In the rows, 128 means zero.
Each named turn below is shown by a few rows before and after it. Which turns, in which order, take the first row of each later pair to the second? The first pair is answered.
T (before => after):
[127 104 130 134 164 147 136 136 127 125 123 129 113 134 166 106 118 127
 142 130 116 163 116 130 135 135 108 152 130 143 116 140 123] => [110 105 126 109 141 130 131 104 139 147 115 116 140 138 132 103 121 104
 145 160 144 156 153 110 131 131 124 152 129 131 126 127 131]
[ 99 196  94  94  66  86 103 112 165 121 143 138 144  89 122 154 108 163
 148 112 110 116 100 116  95 145 110  93 121 110 125  71 101] => [ 95 191  94 121  83 107 106 147 150  98 135 145 125  85 131 153  98 178
 146 114  98 128  61 123  95 139  92  97 113 120 121  93  90]
[167 105 116 108 157 130 101 120 142 143 144 141 123 125 163 114 119 154
 129 113 165 123 154 149  89 146 112 127 136 138 135 112 111] => [145  97 111 119 159 144 102 143 130 128 123 141 122 123 147 116 111 156
 125 148 175 135 134 144  82 136 102 134 120 138 141 136 104]
[101 121 110 128  93 123 113 140 118 116 116 126 134 112  98 141 114 143
 135 149 147 131 100 118  99 127 100 111 119 122 136 128 113] => [134 135 121 113  92 106 116 103 131 138 150 127 138 113 126 143 127 144
 138  96 130 109 130 126 109 141 112  98 144 122 130  94 125]
U (before => after):
[107 160 158 136 175 134 138 176  89 148 122 137  88 131 143 172  99 167
 126  97 102  72 159 172 146 127 159 153 158 127  88 169 122] => [101 163 160 134 168 130 138 178  90 148 119 139  93 133 134 175  96 168
 127 102 102  70 159 170 147 125 161 152 161 120  88 170 121]
[143 145 147 104 127 113 132 111 156 136 141 136 136 125 150 115 127 106
 127  91 113 126 146 112 138 126 131 129 139 125 129 126 148] => [144 149 147 102 122 111 134 114 156 136 144 136 134 123 150 115 125 110
 128  90 111 123 145 114 137 129 130 128 140 125 128 124 148]
[112 125 101 210 128 140 150 156 158 134 112 159 122  77 135 125 108 135
 117 121  91 138  69 121 121 106  96 132 104 119 121 113 164] => [106 132  98 208 118 134 149 159 158 133 110 162 124  77 128 126 106 142
 121 124  88 134  67 124 121 107  94 130 106 112 123 113 163]
[ 76 140 122 127  54 135 118 196  80  93 132 114 114 137 129 138  64 122
 155 133  96 113  74 147 122 176  93 143 156 137 134 161 101] => [ 63 133 130 126  56 132 126 194  85  92 109 109 124 146 109 133  59 104
 152 155 112 115  82 134 128 170 112 150 155 131 135 172 101]
W (before => after):
[133 129 112 122 109  79 123 101 145 127 126 139 148 122 138 128 125 112
 109 135 113 172  81  81 141 125 144 141  94 150 132 117 112] => [126 120 128 125 120  78 131 102 141 128 111 134 150 135 128 121 125 100
 104 140 121 171  94  77 153 124 157 150  98 148 129 133 114]
[103 111 117 130 125 168  92 158  80 144 142 110 116 138 129 138 114 153
 131 152 165 105 151 153  95 127  66 109 116 124 138 153 118] => [116  96 151 135 155 166 111 144  84 154 139 100 118 159 134 127 122 127
 123 136 166  96 192 156 126 133  98 119 134 123 127 165 127]
[139 184 107 104  61  78 148 117 167  98  99 151 133 122 104 117 109 144
 127 105  80 148  89 131 117 114 141 113 131  68 124 101 136] => [121 164 141 113  89  79 171 124 166  98  65 140 141 153  79 105 105 111
 116 125  97 143 119 124 144 113 173 132 142  60 118 142 142]
[140 120 115 118 113 123 133 139 166 111 110 152 152 114 108 116 146 108
 120 167 104 174 117 117 125 132 182 152 134 148  99 130 105] => [163 120 120 116 119 120 133 125 172 119 128 150 150 112 131 114 155 108
 120 142  94 170 128 123 130 139 187 151 142 155  97 117 112]
K (before => after):
[135  99 165 129 190 159 138 148  99 135 136 119 107 152 150 129 134 111
 116 123 142 113 181 157 153 143 125 141 135 139 110 175 138] => [124 120 160 136 176 161 142 180  90 117 128 132  97 151 139 134 122 134
 118 119 126 112 144 170 152 146 107 138 139 129 110 183 120]
[115 144 118 137 117 142 117 156 114 111 150 139 100 126 142 139 117 162
 131  98 111 131  99 161 124 129 102 125 130 116 128 114 117] => [128 157 125 118 106 112 125 121 135 127 157 134 119 130 142 135 125 149
 136  76 105 122 129 152 134 133 126 120 148 106 126  89 126]
[100 128 134 151 155  76 189 150 182 139  73 158 207 133  91  98 124  58
 152 120 144 132 165  82 163  93 151 142 153  97 127 151 144] => [100  97 133 166 179 104 175 158 171 137  72 151 201 125 101  96 126  51
 147 146 164 144 163  79 158  85 139 151 131 116 129 171 150]
[ 82 104 132 104 119 100 147  54 148 167 101 118 156 135  95 109 117  92
 135 157 137 153 131  96  94  96 185 118  96 146 155 113 183] => [ 70  81 125 129 139 135 134  93 124 149  94 117 136 125  98 114 111 102
 131 188 149 166 103 103  84  90 158 125  72 165 156 147 177]
Now pairs of rows:
(two turns a pair)
[ 97 163 130 121  98  98 157 191 127  62 112 148  86 130 134 137 133 169
 110 131  75 106  77 153 155 153  79 119 126  67 126 164 111] => [113 168 149  87  88  49 177 112 171 101 105 133 132 146 117 124 148 116
 110 114  84  96 155 120 177 156 147 119 151  48 126 127 137] => K U
[108 146 145  99 101 118 120 151 112 120 123 124 155 153  60 149 165 150
 144 151 159  83 196 150 125 136 107 109 140  84 145 108 146] => [135 106 156 111 140 144 107 132 109 136 146 110 148 150  96 143 181 130
 137 149 174  88 225 145 127 133 112 118 133 116 140 112 161] => W K
[111  94 131 159 102 142 130 157 120 129 115 139 109 127 131 102 139 103
 143 122 108 116 146 164 156 146 122 127 110 149 125 131 168] => [111  91 128 151 100 139 127 143 124 138 117 134 117 124 124 103 144  96
 144 128 115 116 162 159 153 147 130 126 106 150 128 126 172] => T U
[156  88 107 151 131 113 145 105 134 124 115 107 146 129 174 103 137  91
 122 106 112 203  84  88 148  84 167 120 120 154 136 124 102] => [161  84 100 147 126 118 134  98 133 133 128 107 148 124 182 104 139  95
 126 106 115 200  89  86 144  86 160 114 113 159 140 113 104] => T U
[148 103 130 125 146 162 109 121  97 156 169 117 109 119 154 129 125 131
 148 129 162 122 178 149 131 128 130 138 126 153 132 114 117] => [134 104 121 134 142 174 103 145  86 143 166 122 100 117 150 133 118 148
 149 139 161 128 152 157 122 125 112 139 118 152 135 123 108] => T U
[169  77 138 125 181 119 128  96 182 155 137 109 154 152 184  97 135  87
  95  91 177 113 187 113 142 123 201  92 124 183 130 110 189] => [127  61 111 171 189 174 111 196 138 100 102 128 116 135 170 107 106 128
  90 157 183 147  83 126 114 101 138 101  74 201 136 172 155] => U T
[124 105 130 102 156 142 103 138 114 105 109 113 119  84 134 150 127 123
 111 199 147 171  93 100  92 112 107 144  81 180 132 159  97] => [165 116 137 116 175 143 111 143 111 101 140 125  96  82 184 151 131 143
 112 135 106 165  79 122 106 125  99 136 100 192 118 147  99] => T T
[113 183 112  86  73  72 117 109 107 114 108 105 130 125  70 140 123 129
 125 111 106 114 145 133 139 143 133 129 173  97 161 124 152] => [113 155 133 100 104  74 131 101 111 119  89  94 137 141  68 127 124  97
 116 125 118 121 171 117 157 136 165 146 174 104 154 140 163] => W U
[128 110 107  85 149  95 153 130 139 117 142 111 126 113 164 105  99  91
 127  87  95 102 120 131 188 162 165 142 114  97 105 125 111] => [139  91 107  90 165 114 140 125 137 122 161 105 119 103 185 106 107  90
 123  92 103 105 127 134 180 161 152 143 101 116 104 125 117] => K U
[150 116 140 116 112 125 130 144  92 129 138 155 139 144 113 139 130 130
 126 172  92 141  87 148 133  88 135 125 131 108 127 162 133] => [160 127 150 108 109 107 141 125 103 136 142 155 148 152 116 138 133 126
 126 146  82 130 108 148 144  95 154 120 148  98 125 146 136] => K W
[122  84 158 123 125 136 203 135 130  92 127 129 131 138 135 121 111  66
 160 105 148 119 161  95 146 155 145 148 133 151 118 169 116] => [142 127 114 101  73 124 176 126 134  94 172 148 126 103 157 139 113 115
 180  66 122 109 122 110 113 164  99 115 130 149 128 113 108] => W U
[133 107 109 112  96 127 115 171 152 106  98 124 142 128 123 130 121 150
 131 142 143 134 111  95 106  86  97 135  91 101 144 143 105] => [130 117 119 103  89 106 130 153 166 110  84 124 155 138 114 127 120 138
 132 134 138 132 121  87 115  86 122 135 101  89 142 134 108] => K U
[ 97  90 134 212 157 106 149 182 161 106  67 155 135 116 115 156 110 149
 153 136 152 138 116 122 125 137 121 151 128  85  80 193  78] => [140 128 142 187 139  67 161 134 185 126 101 162 139 116 146 157 125 153
 161  54 109 118 139 130 140 159 142 132 167  71  75 139  88] => K W
[145 123 115 122 124  95 124 119 157 148 128 117 142 109 163 149 126 129
 139  85  93 109 151 131 128 108 129 107 139 124 110  92 129] => [116 116 107 107 107  90 117 110 161 151 106 108 162 113 123 148 122 114
 139 130 121 110 164 113 121 102 137 111 127 115 120 100 132] => T T
[102 144  98  91  99 160  81 128 106 115 142 125 133 142  99 125 109 139
 145 172 156 107 114 139 109 134  79 125 141 118 144 155 121] => [109 143 141  87 123 135 112 109 120 128 124 117 143 176  91 113 113 107
 138 145 153  90 167 136 149 144 130 134 179 102 130 164 129] => K W
[147 118 147 152 187 154 145 163 102 149 133 141  85 152 160 123 124 121
 116 134 131 132 125 147 141 107 129 165 149 140 113 157 112] => [130 127 119 149 159 158 132 183  96 135 125 148  86 137 141 130 115 142
 123 159 136 143  88 144 120  99 102 158 131 138 123 154 102] => W W
[158 113 171 163 180 107 177 127 148  98 107 136 112 154 165 120 128  94
 112  76  87 148 130 120 170 124 189 142 161 129 109 134 129] => [ 90  94 145 157 151 123 157 152 135  85  58 126 133 151  92 123 111  88
 112 186 142 166 114  97 141 103 176 153 118 117 130 167 117] => U T
[172 143 141 129 158 130 149 130 138 111 122 137 119 129 153 121 124 108
 119  81 102 136 119 143 145 141 143 122 158 124 115 130 126] => [153 149  96 124 121 140 117 140 133 102 125 144 119  98 142 131 118 132
 129 116 112 152  77 134 104 130 104 112 123 127 132 113 120] => K W
[152  91 121 149 150 136 161 104 138 143 139 104 147 126 138 121 143  84
 150 170 137 143 174  86 119 112 138 179  99 157 113 129 146] => [119 152 109 158 114 127 180 184 114  92 116 138 119 127 115 138 111 150
 159 150  92 142  81 122 113 117  95 167 114 122 112 147 104] => K K
[138  91 120 145 117 138 121 127 143 126 109 112 148 116 101 121 124 114
 125 153 139 158 122  93 110 119 133 141 101 141 146 116 120] => [139 104 115 155 113 144 121 152 130 113 113 123 133 112 111 126 119 136
 127 141 122 159  89 107 107 121 113 139 104 141 142 120 108] => U K
[159 106 101 152 139 100 100  83 144 158 184 110  98 111 159 138 124 135
 145 123 133 142  71 118  92 106  96 104  94 148 168  73 114] => [ 85  98 138 153 147  96 135 123 128 142 102  99 115 158  67 128  98 103
 133 202 174 138  96 109 121 100 132 128 107 109 171 148  99] => U W
[ 89 171 123 106 104 103 161  80 155 102  88 139 180 152  64 106 143 123
 132 132 138 138 133  91 147 107 168 124 160  97 144 130 113] => [155 159 107 115 120 107 145  40 170 118 144 140 167 122 140 104 166 127
 134  71 113 147 132  89 136 108 159 113 154 135 138  83 130] => U W
[116 157 145  87 106 108 135 103 114 163 143 119 144 150  86 142 148 118
 132 119 152  76 201 150 146 161 135 126 163  98 134 131 131] => [106 168 121  79  76 102 126 102 117 157 137 123 153 137  71 147 142 127
 140 137 157  86 179 137 129 153 124 120 150  95 141 118 123] => W U
[141 114 121 107 110 135  95 107 126 173 157 105 112 132 145 146 121 129
 126 121 137  94 168 180 130 148  93 103 146 153 146  97 132] => [ 97 106 114 111  97 138  98 136 118 155 112 105 124 138  92 145 102 121
 124 186 163 111 148 164 122 133  93 115 126 140 156 130 121] => W U
[152 108 120  93 130 119 109  74 165 149 146 101 142 138 121 121 113  94
 146 163 134  97 213 132 136 139 146 136 146 137 124 130 148] => [169 105 116  99 138 128 100  72 161 151 167 102 128 129 148 123 119 105
 145 141 123  95 203 140 135 142 134 131 146 149 121 121 152] => U U
[144 142 124 143 155 151 136 170 112 103 133 139 101 125 150 131 132 159
 131 130 100 130  88 151 124 132  88 122 117 139 116 136 112] => [102 156 116 113 112 120 139 156 131 107  93 133 138 134  82 128 119 138
 139 181 129 130 106 123 119 124 110 123 116 105 130 132 111] => K T
[132 120 104 156 128 138 129 166 126 112 131 150 116  92 141 131 127 145
 135 124 118 143 103 112 114 118 111 135 100 160 151 125 108] => [131 113 141 133 140 112 146 115 146 146 123 130 146 121 121 120 139  99
 129 121 136 121 185  99 143 128 164 143 131 145 146 121 131] => W T
[126 142  91 115 169 101 171 140 174 136  97 101 121 152 151  81 110 108
 149 152 116 130 131  94 120  94 181  76 110 109 135 132 164] => [138 121  90 129 192 124 161 147 162 134 113 100 108 143 175  81 114 112
 143 154 118 137 124  99 116  93 166  80  95 130 133 138 167] => K U
[133 139 138 144 126 134 134 139 139 114 129 135 122 104 145 131 117 150
 124 106 116 124 107 161 122 132 125 130  97 156 128 133 111] => [125 126 152 125 125 120 135 100 153 139 124 117 150 118 120 122 126 114
 124 124 141 114 164 146 130 132 157 133 104 149 131 130 127] => T W
[141 143 146 143 136 143 142 166  71 103  97 161 136 162 117 128 109 129
 117 122 135 133 119 144 132 167 121 117 144  83 141 140 105] => [143 125 153 151 153 145 145 163  73 106  91 155 139 163 120 123 111 113
 112 128 143 140 128 135 137 160 133 126 138  89 140 151 108] => U U
[116 188  90 118  62  98 156 120 169 132 110 134 134 147 119 124 109 159
 139 119 102 136 112 127 131 121 152  91 159  81 111 128 105] => [123 177 116 147 100 111 175 146 158 120 103 135 116 164 137 117 105 157
 129 101  86 136 106 137 155 121 162 103 171  87  98 157 102] => W T
[ 98 142 112 123 102 110 129 144 137 109  93 138 142 120  94 121 104 129
 134 154 141 144  85 111 119 110 129 114 110 115 132 129 109] => [134 119 164 151 168 116 157 141 135 113 103 135 124 148 139 106 115 108
 121 103 122 139 116 126 160 120 159 130 137 132 108 151 123] => W T
[107 113 155 140 179 173  62 149  87 139 180 107 163 125 107 124 119 183
 104 155 150 114  66 172 116 160 122 126  99 168  85 169 152] => [136 123 164 136 184 163  65 130  94 151 208 110 157 125 136 127 129 186
 105 109 130 100  79 181 126 171 128 118 117 169  81 146 160] => T T
[114 100 146 174 148 128 153 139 169 104  58 127 122 134 103 131 134 102
 114 165 140 155 104  83 122 101 125 149 123 123 114 153 126] => [151  75 155 166 175 142 135  97 171 136 104 111 122 128 145 128 157  88
 111 143 151 143 154  85 123 108 127 146 125 148 111 133 150] => T K
[137 106 132 117 112 131 149 110 139 122 108 131 132 150 110 120 129 105
 128 150 137 154 145  91 131 122 159 118 123 132 122 130 119] => [164 118 118 110 102 127 138  95 143 130 142 137 127 134 139 125 137 120
 134 113 119 151 139 100 123 130 143 106 127 139 122 100 123] => W U
[ 98 102 150 122 148 125 158 105 124 166 116 111 130 158 128 118 134 105
  89 112 135  87 182 169 148 147 169 137 183 127 101 150 151] => [ 79  94 142 147 157 158 151 165  93 136 104 117 104 153 126 125 120 133
  88 138 137 101 129 184 138 138 129 143 162 134 104 186 132] => K K
[ 94 130 148 113 104 122 131 126 130  91  92 123 123 189  93 154 112 149
 133 148 150 145 153 118 121 129 114 135 149 105 117 140 105] => [158 117 151 119 128 123 126  84 146 113 142 122 117 176 162 152 135 141
 132  83 126 145 176 118 128 135 125 128 156 135 105 100 125] => U W
[117  92 101 148 136 130 117 114 143 122  89 111 135 102 129 109 119  96
 132 183 147 188  69  66 103  92 131 136  82 144 131 141 126] => [145  71 130 159 176 138 129 101 143 135 101 102 129 116 164 100 134  76
 123 152 141 182 104  72 128  97 151 146  98 161 119 146 141] => U W
[110 107 100 109 134 192 140 155 134 136 133 116 158  93 107 129  90 160
 155 175 142 157  55 115  73 100 121 173 100 117 149 116  99] => [148 118 111 123 151 195 146 161 131 132 162 129 134  92 154 133  95 180
 155 116 106 151  42 136  81 113 113 166 115 129 137 106  99] => T T
[150 159 128 107  68 128  86 110 136 155 171 138 110 105 148 117 127 149
  92 128 160 104 131 128  84 153  86  95 135 106 139 121 138] => [118 160 137  96  60 115 100 111 142 151 133 133 128 121 101 111 117 126
  91 164 179 107 146 109  93 147 113 104 137  86 143 137 133] => U U
[122 106 143 125 155 113 158 111 140 107 138 146 138 102  84  99 153 122
 149 139 155 136 126 112 144 133 126 114 119 120 159 148 186] => [120 103 144 138 160 124 161 130 133  96 133 150 128 102  92 101 146 130
 147 138 150 143 107 115 145 129 116 117 115 124 156 158 178] => T T
[134 112 109 148 132  88 153 146 106 104  99 126  91  90 149 122 101 142
 146 111  65 142  72 101 121 126 110  90  86 149 137 115 126] => [108  97 104 118 111  78 137 103 121 132  87 105 130  93 106 119 109 103
 148 172 115 138 128  70 112 120 132  96  75 137 154 108 142] => T K
[ 67 162 136 106 134  89 135 152  98 123 111 132 148 112  64 149 122 142
 133 173 134  87 129 165 103 158 145 118 143  62 137 149 123] => [115 160 143  91 140  74 132  92 125 156 156 126 155 106 108 143 147 126
 138 119 120  74 174 160 110 168 166 109 158  76 130  99 145] => K W
[130 129 127 123 127 155 109 145 109 118 145 129 117 125 144 121 121 160
 121 133 147 124 137 138 122 134  85 126 134 127 130 132 135] => [140 133 126 118 124 150 109 131 113 126 153 129 121 126 147 121 125 163
 121 122 141 119 148 140 126 138  91 124 142 127 128 121 139] => T T
[144 144  95 137  81 132 146 117 116 119 132 136 134  91 108 153 126 145
 165 136 146 100 133 169  96 131 117  92 115 118 154  95 135] => [160 133  99 162 107 148 149 140 109 105 137 143 113  90 137 151 127 152
 160 120 131 111 111 178 100 127 107  95 110 136 147 109 132] => K T
[138 176 126 126 112 118 146 165 121 114 126 153 113 148 121 130 116 166
 137  82  94 110  79 163 140 147 111 134 166  90 130 130  97] => [ 93 133 129 120 111 118 147 143 132 126  76 128 152 158  62 114 114 111
 130 177 156 127 121 116 138 126 150 160 140  87 144 157 109] => T U
[123  47 130 184 162 187 112 101  94  88 164 149 103 135 204 121 155  81
 136 119 157 146 180  74 141  96 113  76  76 202 119 129 141] => [ 95 166 115 169  88 132 148 169  93  40 138 197  85 144 166 143 119 160
 156  54  77 127  85 114 149 116  83  46 125 136 117 114  91] => K K
[110  86 149 133 156 139 138 144 116 133 113 121 112 161 155 133 126 120
 121 191 173 141 128 128 136 129 111 146  99 128 134 171 141] => [ 98 119 148 136 137 125 153 172 112 113  97 136 105 169 142 137 112 143
 126 173 146 140  90 139 140 131 106 140 114 108 132 175 124] => K U
[159 127 141 127 152 148 119 137 115 167 150 130 125 128 132 127 140 135
 114 110 131 115 151 159 126 133 111 110 139 128 135 114 128] => [151 113 147 137 168 158 124 146 109 162 140 126 124 134 128 121 137 126
 109 129 141 121 150 155 130 127 116 117 133 134 135 129 127] => T W
[ 90 161 112  84  96 127  94 125 104 148 158 133 127 130 102 146 130 154
 140 145 149  95 146 165 120 141  91 105 142 105 137 110 126] => [100 141 148  85 128 118 118  99 117 163 148 119 137 154 103 133 139 116
 130 134 154  91 193 152 151 141 134 120 161 104 125 122 141] => U W
[105 174 146  88 119 123 125 131 115 152 155 130 128 159  81 157 124 151
 127 131 141  86 171 174 141 159 112 115 161  90 128 131 121] => [138 172 141  86 120 120 121 103 125 163 176 130 128 149 109 156 137 149
 130 105 128  89 178 168 138 160 116 109 162 102 127 105 130] => U W
[ 91 148 124 161 104  43 179 166 112 102 110 134 113 123 101 105 102 144
 139  82  79 121  92 131 182 156 112 121 171 110 147 133 108] => [ 63 135 127 151  98  42 178 160 113 107  86 121 134 133  65 102  97 122
 135 126 110 122 115 113 179 150 125 128 163 100 154 147 112] => W T
[125 120 133 114 139 149 119 127 112 152 182 103 130  83 201 113 102 172
 131  95 123 104 140 168 135 143 101 102 124 173 135  75 159] => [ 88  90 182 126 180 153 152 144 105 148 125  84 140 129 151  96  92 125
 114 147 153 101 182 159 174 137 149 133 136 157 129 141 159] => W W
[ 71 155  87  76  41 131  80 112 106 155 106 123 159 120  44 170 115 139
 142 228 175 105 143 141  79 130  91 114 102 109 172 125 127] => [ 53 140  99  99  60 137  96 133 104 140  75 122 158 130  34 162 106 126
 133 251 179 122 130 130  88 119 104 129  95 109 167 155 123] => U K
[ 97 149 146 130 126 139 136 174 105 128 120 153  75 151 103 165  64 153
 132  87 100 126  70 156 148 123 113 123 125 111 102 147  75] => [130 149 153 129 136 133 135 150 114 142 146 153  71 148 134 163  74 152
 133  49  83 119  87 161 156 130 120 117 137 118  95 127  85] => W W
[112 180 107 110 125 114 154 122 159 102 124 147 131 139 108 131 118 138
 149 122 126 142 128 125 112 111 116 115 151 111 118 131 128] => [121 132 111 117 158 137 138  96 161 121 132 128 139 135 124 122 134 104
 143 151 157 149 164 107 109 104 126 128 128 140 120 136 146] => K K
[ 91 171 133 111 127  90 129 126 107 132 144 151 142 177  92 140 144 175
 128 114  86 125 164 170 132 139 117 131 180  77 124 145 124] => [ 97 162 145 134 153 100 142 146 101 117 137 153 127 186 106 136 144 172
 123 106  76 134 147 172 143 132 124 142 179  84 116 164 120] => U T
[159 168  96 158 108  98 150 137 165  68 109 134 107 109 144 137  96 121
 133 105  85 210  35  80 135 122 112 165 149 128 135 126 111] => [147 157  97 152 104  88 154 122 176  74  88 123 127 109 121 131  95 100
 133 133 106 217  50  59 135 115 132 172 141 124 140 129 117] => K T
[123 121 117  96 109 111 116 104 126 131 134 125 138 112 106 130 126 133
 121 160 160 122 155 115 115 150 122 130 108 115 158 117 120] => [137 103 144 106 143 118 126 100 123 136 137 118 132 128 121 124 133 116
 115 149 162 118 177 117 133 152 139 141 117 124 150 134 126] => K W
[162 101 167 148 203 170 118 133  99 145 183 119 103 143 206 134 154 128
 118  84 133 127 148 161 156 150 115 129 128 182 127 147 150] => [161  88 149 130 184 166  96  93 113 167 191 106 127 127 198 133 164 109
 122 113 159 130 173 139 136 144 120 125 111 187 137 126 165] => T W
[108 148 115 122  85 119 145 112 133 135 111 124 154 125 112 133 126 137
 147 138 109 126 117 127 141 122 131 128 122 120 133 116 132] => [116 155 121 128  93 121 152 124 132 128 114 132 145 128 121 132 124 145
 146 119  95 127 106 136 149 125 128 127 126 122 126 121 128] => T U
[168  64 126 163 171 204  96 140 115 151 174 113 104  98 196 106 153 125
 130 127 140 133 123 151 107 129  85 142 101 184 124 135 139] => [181  71 132 136 161 183  93  97 131 178 191 106 123 101 196 105 165 112
 134 107 139 117 161 147 111 136 103 133 118 177 126 105 152] => T T
[ 85  91 121 144 117 153  95 153 111  97 133 132 114 120 129 120 128 148
 101 216 150 166  77 117  98 105  69 154 109 146 163 141 104] => [124  74 131 115 128 149  73  78 125 148 186 110 132 118 160 118 159 123
 103 189 168 142 161 115 101 117  84 146 119 160 162 101 138] => T K
